In the data rows, the value 128 means zero.
Here are some points, each followed by its number:
[ 89 226 131 156 147 155 144 156 134 150 132 190] 0
[149 220 159 167 178 142  44  89 148 153 151  73] 1
[144 151 114 137 105 124 107 142 125 139  85 141] 2
[154 115 119 151  71 121 124 147  91 136 139 123] 3
[138 126 118 122 126 139 143 147 139 143 143 130] 4
[163 148 122 139 103 109  98 150 113 178  95 113] 5
[108 121 146 156 143 152 142 107 130  56 111 141] 6
[206 185 104 133  89 108  88 134  85 158  88 122] 7
[119 110 123  96 127 117 164 165 145 161 109 147] 8
[177 120 139 164  58 146 104 138  88 116 140 120] 9
[156 124 145 117  92 112 137 161  93 182 140 118] 10
[172 164 110 115  99  90 110 144  73 247 134 109] 11
[115 138 180 137 187 146  87  80 163 101 169  83] 12
[188 172 134 145  95 126  81 132 122 148 123 123] 13
[135 174 147 189 103 146 135 138 122  77 128 171] 14
[193 172 142 193 109 158  75 102 108  50 119 111] 15
[ 69  97 168 144 192 167 136  87 174   6 121 137] 16
[ 79 238 116 131 128 128 139 149 137 195 170 183] 17
[136  84 120 106 134  99 124 158 109 211 154  78] 18
[122 114 133 130 151 124  98 114 121 121 158  93] 19
[ 75 128 182 141 155 176 133  95 197  13 114 179] 20
[193 196 115 152  92 125  81 129  99 140 119 136] 21
[204 168 196 195  36 156  80 117  55  37 113 122] 22
[120 122 134 150  71 134 166 119 120  89 130 175] 23
[132 102  83 114 118 115 158 160 121 161 133 131] 24
[ 70  83 187 118 233 153  96  51 186  74 191  61] 25
[132  45 131 141 113 124 147  98 131  49 112 123] 26
[111  66 109  91 102 103 166 149 113 174 156 143] 27
[132  75 153 149  91 128 123 138 105 121 170  98] 28
[154 130 116 132  89 111 122 148  96 142 108 115] 29
[ 99 167 142 136 147 145 137 118 164  91  91 165] 30
[136  93 110 129  90  77 141 138 109 159 109 154] 31
[203 115 144 163  59 106 102 140  64 114 141 101] 32
[102 142 134 107 148 137 135 122 149 150 133 113] 33
[131 182 110 141 126 122 121 150 100 193 106 139] 34
[136  93 177 168 133 139 104  85 125  39 148  97] 35
[112 118 130 136 139 124 132 160 134 164 138  96] 36
[103  46  99  56 162 107 178 115 150 142 133 115] 37
[ 79  96 163 162 190 153 125  85 164  52 149  99] 38
[137 118 131 137 120 133 141 140 123  84 109 143] 39
[156  86 118 116 100 108 146 126 121 104  60 145] 40
[ 89 147 158 127 173 148 113  98 188 107 173 129] 41
[163 111 101 118 112 117  96 102 146 100  55 145] 42
Which two points above are nearest to each new point? Their numbers follow each, nearest first.
[146  93 102 121  76 110 144 134 102 155 127 148] ~ 31 3
[ 89  39  41   0 148  53 187 133 167 228 102 139] ~ 37 27
[183 124  95 103  90  93 112 122  92 138  86 115] ~ 29 5
[189 123 112 119  76  97 106 151  84 230 115  97] ~ 11 5
[128  36  68  26 161  89 153 129 152 189 138 109] ~ 37 27
[ 42  21 102  47 216 128 202  96 213  76 111 163] ~ 37 16
[ 82  74 154 124 180 146 153  98 146  74 141 123] ~ 38 6
[139 123 107  96  99 116 131 154  81 180 143 136] ~ 10 24
[151  54 164 163 110 132 139 123 110  58 104 116] ~ 26 39
[179 127  97 119  77  79 113 147  91 250 150  94] ~ 11 10
[164 182 104 139  94 104  92 148  80 213 161 101] ~ 11 5
[ 58  99  96  52 204 132 186 131 199 136 132 161] ~ 37 8
[110 189 125 154 116 172 148 160 124 133 154 162] ~ 0 14
[159 156 164 156  82 132 108 126 102 113 153 111] ~ 9 3
[140 171 106 131  80 102 110 147  82 255 167 134] ~ 11 34
[123 181 123 140 159 160 134 103 162  41  97 188] ~ 30 6
[116 109  96  74 151 108 142 135 151 171  93 128] ~ 8 24
[108 142 105  72 193 127 129 138 198 142 117 126] ~ 33 8
[ 99 189 119 154 131 150 137 151 127 156 127 155] ~ 0 34
[108  51  82  60 136  95 182 128 157 135  91 154] ~ 37 8
[138 130 144 129 104 138 116 124 121  64 132 129] ~ 39 6
[104 174 121 133 116 133 143 160 128 190 144 157] ~ 34 17
[ 89 221 117 133 141 135 172 148 150 133 118 183] ~ 0 17
[105  23 119  69 162 110 169 106 159 120  78 126] ~ 37 40
[123  90 147 154 106 148 146 142 111  91 123 117] ~ 39 28
[128 169 113 147  96 129 134 161  98 190 131 153] ~ 34 10
[116 119 106 144 121 131 141 146 118 100 112 135] ~ 39 4
